cols: N X F D G U A
k_890: [ 14  22  33  -3  12  -3 -17]
k_153: [-24 -16 -80  -6  -8  -6  23]
k_801: [ -6  18 -34 -17   7   0 -11]
k_520: [ 42  -2  44  22  -7  16 -30]
k_923: [-18  18 -91 -21   5  -9   1]
k_481: [13 -2 60  9  9 -5  6]
k_919: [15  0 50  7  4  4 -6]
k_968: [  9  -6 -75  -2  -9  11 -14]
k_216: [ -5   1  61  -4   0  12 -15]
k_6: [  5 -20   6  16  -4  -6  25]
k_299: [ -8   0   2  -2  11 -13  26]
down: [-8  7 -7  5  9  4 -9  0 -4]  G
down: [-17  22 -21   9   7  -2  -4  16]  D
find: [-21   5]  k_923
down: [-16  18  -2  18  -2   0  -6]  X

cols: L Q R V J E B H
k_801: [-16   5 -53  -7 -11  25 -41  11]
k_216: [-36  -6  70  -4  80  29 -21   7]
k_481: [-16  -6 -53  -7 -11  25 -41  11]
find: [-16   5 -53  -7 -11]  k_801
find: [ -6 -53  -7 -11]  k_481
down: [-7 -4]  V
down: [29 25]  E

cols: K C S W P M
k_919: [-35  -9  -4  42 -10   0]
k_801: [ 69 -26 -28  46 -12  -4]
k_520: [18 -3 -2 -7  2  2]
k_6: [  6 -29   2 -29   1   2]
k_923: [  6 -29 -32   0  81  27]
find: [  6 -29   2 -29]  k_6
down: [-2  2]  S
find: [  6 -29 -32   0  81  27]  k_923

cols: zake pozu rera nurum pid bekin Nilu
k_153: [ 49  79  17 -48 -88  29  55]
k_801: [  6  55  88 -72 -97  29 -32]
k_520: [-22 -87  43 -46  69  73 -18]
k_452: [ 79 -48  49 -88  17  77 -97]
k_919: [-98 -21 -37  -5 -72  50  92]
k_890: [  2 -27  51 -31  80  94 -65]
find: [ 49  79  17 -48]  k_153
down: [-88 -97  69  17]  pid
down: [ 88  43  49 -37  51]  rera
find: [ 55  88 -72 -97  29 -32]  k_801
find: [ 79 -48  49 -88  17]  k_452
find: [  2 -27  51 -31  80  94]  k_890

cols: sitan voted Muk ziz Fufu keveg
k_919: [-32  44 -40  -8  61  35]
k_216: [ -8  40 -68 -27 -16  40]
k_923: [-55   4 -38  33 -26  35]
k_6: [ -8  40 -68 -27 -65 -14]
k_153: [ 40   4 -80  -4  -1  35]
k_299: [ 17  12 -93 -18 -55  35]
k_520: [-58   4  51 -32   7  -1]
k_452: [-18  22 -14  -1 -16  64]
k_801: [ -8 -27  38 -26 -31  17]
k_968: [-12   2 -50 -31 -16  35]
k_481: [ -6   4 -33   3 -37  35]
k_890: [ 29  10 -38 -18  23  35]
down: [-8 40 17]  sitan
find: [  4  51 -32   7  -1]  k_520

cols: gero potim Lur guvut
k_6: [-28 -23  -6  22]
k_968: [12 13 72 17]
k_890: [50 58 72 17]
down: [12 50]  gero
find: [50 58 72 17]  k_890
down: [13 58]  potim

cols: daded Bosus fiten vib Seku pifod
k_520: [-59  36 -36  48 -30  36]
k_481: [-21  -7 -21 -38 -11 -14]
k_6: [-78 -20 -13 -28 -10  13]
k_299: [-71  32 -18  39 -11  61]
k_919: [-69 -16 -15 -26 -11  13]
k_890: [-64  28 -16  41 -15  67]
k_153: [-71 -16 -15 -24 -11  13]
k_216: [-73 -21  -7 -23 -11  13]
k_452: [-58  44 -44  44 -28  40]
k_923: [-68  41 -12  39 -16  72]
k_968: [-80 -16  -5 -30 -11 -15]
find: [-21  -7 -23]  k_216
down: [-18 -15 -16 -15  -7 -44]  fiten
down: [-20  32 -16  28 -16 -21  44  41 -16]  Bosus
down: [-44 -12]  fiten

cols: sula nupid ror defu Mituz nudid zoz tubos rifim bal
k_801: [  4  14 -12 -11 -40 -10   8  -8 -73  44]
k_919: [ -3 -24  28 -20 -42 -37  36  10 -11  53]
k_520: [ -3 -24  28 -20 -42 -37  36   6 -11  53]
k_481: [ -3 -24  28 -20 -42 -37  36   6 -21 -12]
find: [  8  -8 -73]  k_801
find: [  6 -11  53]  k_520
down: [-40 -42 -42]  Mituz
down: [-11 -20 -20]  defu

cols: tep tofun Zivi rek lirul Porig dovu liziv fogu
k_923: [ 76  20 -57  60 -10 -20  57 -52  10]
k_216: [  4 -11 -12 -11  14   3 -15  18  -4]
k_520: [-12 -20   8 -18  15  12 -27  -4  11]
k_801: [ 11 -13 -22 -14  16   0 -21  24  -4]
k_299: [-37 -29  44 -23  15  24 -34 -35  25]
k_153: [-30 -23  37 -16   9  20 -34 -55  37]
k_890: [ 79  27 -59  64 -17 -23  63 -52   8]
k_481: [-11 -20  15 -18   8  -3   9  23 -14]
find: [-11  14]  k_216
down: [-27 -21 -34 -34]  dovu
find: [ 60 -10 -20  57]  k_923
find: [-20   8 -18  15]  k_520
find: [-59  64 -17 -23  63 -52]  k_890
find: [-57  60 -10 -20]  k_923

cols: Fur dis mezaf relen maf pog ralat nofor kuv bazu
k_890: [ 39  10  14   0  -2  -9   9 -25  -5  19]
k_6: [ 39  38   3  48 -14  -1 -17 -35  -1  11]
k_968: [ 39  -7  -3  11  -1 -10 -15  52 -27 -13]
k_153: [ 39  -1 -13  -5 -11   0  14   3 -39  -1]
k_299: [ 39   0 -12  14 -14  12  -2 -27  -2   4]
k_481: [ 39  -3 -16  23 -17 -20   2   6  -6  11]
k_216: [ 39  -6 -17   2  10 -14  -6  31   1   1]
k_520: [ 39  56 -15 -18  49   1  85  44  -5 -54]
k_452: [ 39 -25  -2  38   6  -7  15   7  -4  18]
k_919: [ 39  17 -29  10  30 -19   8  13 -10  -1]
k_923: [ 39  -8 -10  -9  -3 -20   9 -21 -10  16]
down: [ -1 -27 -39  -2  -6   1  -5  -4]  kuv
find: [ 39  17 -29  10  30 -19   8  13 -10]  k_919
down: [-20 -14   1]  pog
down: [-14  -1 -11 -14]  maf

cols: bil Rosef zizo modeg tufi gumo molu gur zatu ketof
k_801: [ 10 -27 -29 -27  34 -39  19 -12 -12   0]
k_299: [ 18 -12 -29 -27  34 -39  19 -12 -12   0]
k_153: [ 10 -27 -29 -27  34 -39  19 -12  36 -34]
find: [ 10 -27 -29 -27  34 -39  19 -12 -12   0]  k_801
find: [ 18 -12 -29 -27  34 -39  19 -12 -12   0]  k_299

cols: resov vep dabur Tafi Reta tabab tugep sugi
k_452: [-11  12 -12 -11  14   6  -9 -10]
k_890: [-33  57 -10 -13  69 -48   3  36]
k_968: [ 48 -27  10  25 -40 -47  35  25]
k_216: [-22 -13  14   1 -21  22  -2  -6]
k_481: [ 51 -12  -2  13   6  -6  -1  -6]
k_801: [ 51 -12  -2  24   6  -6  -1  -6]
k_6: [-51  35  -4 -15  29 -22   5  22]
find: [ 51 -12  -2  24   6]  k_801
down: [ 6  6 29]  Reta
find: [ 5 22]  k_6

cols: nemiv zok sives riv Nalos
k_520: [ 17 -18  -5  56  34]
k_216: [ 54   7 -22 -26   0]
k_890: [-38  -5   4  17 -78]
k_923: [-22 -25   0  12   0]
find: [ 54   7 -22]  k_216
find: [-22 -26   0]  k_216

cols: Fero ginaz vato lop vopa
k_153: [ 7 21 41 96 19]
k_923: [  7  41  21 -42 -35]
k_801: [ 44 -30 -17  60 -42]
k_968: [-13  -8  -9  19  26]
find: [ 7 41 21]  k_923
find: [21 41]  k_153
down: [ 19 -35]  vopa
down: [ 41 -30  -8]  ginaz
find: [-8 -9 19]  k_968
down: [ 96 -42  60]  lop
down: [60 19]  lop

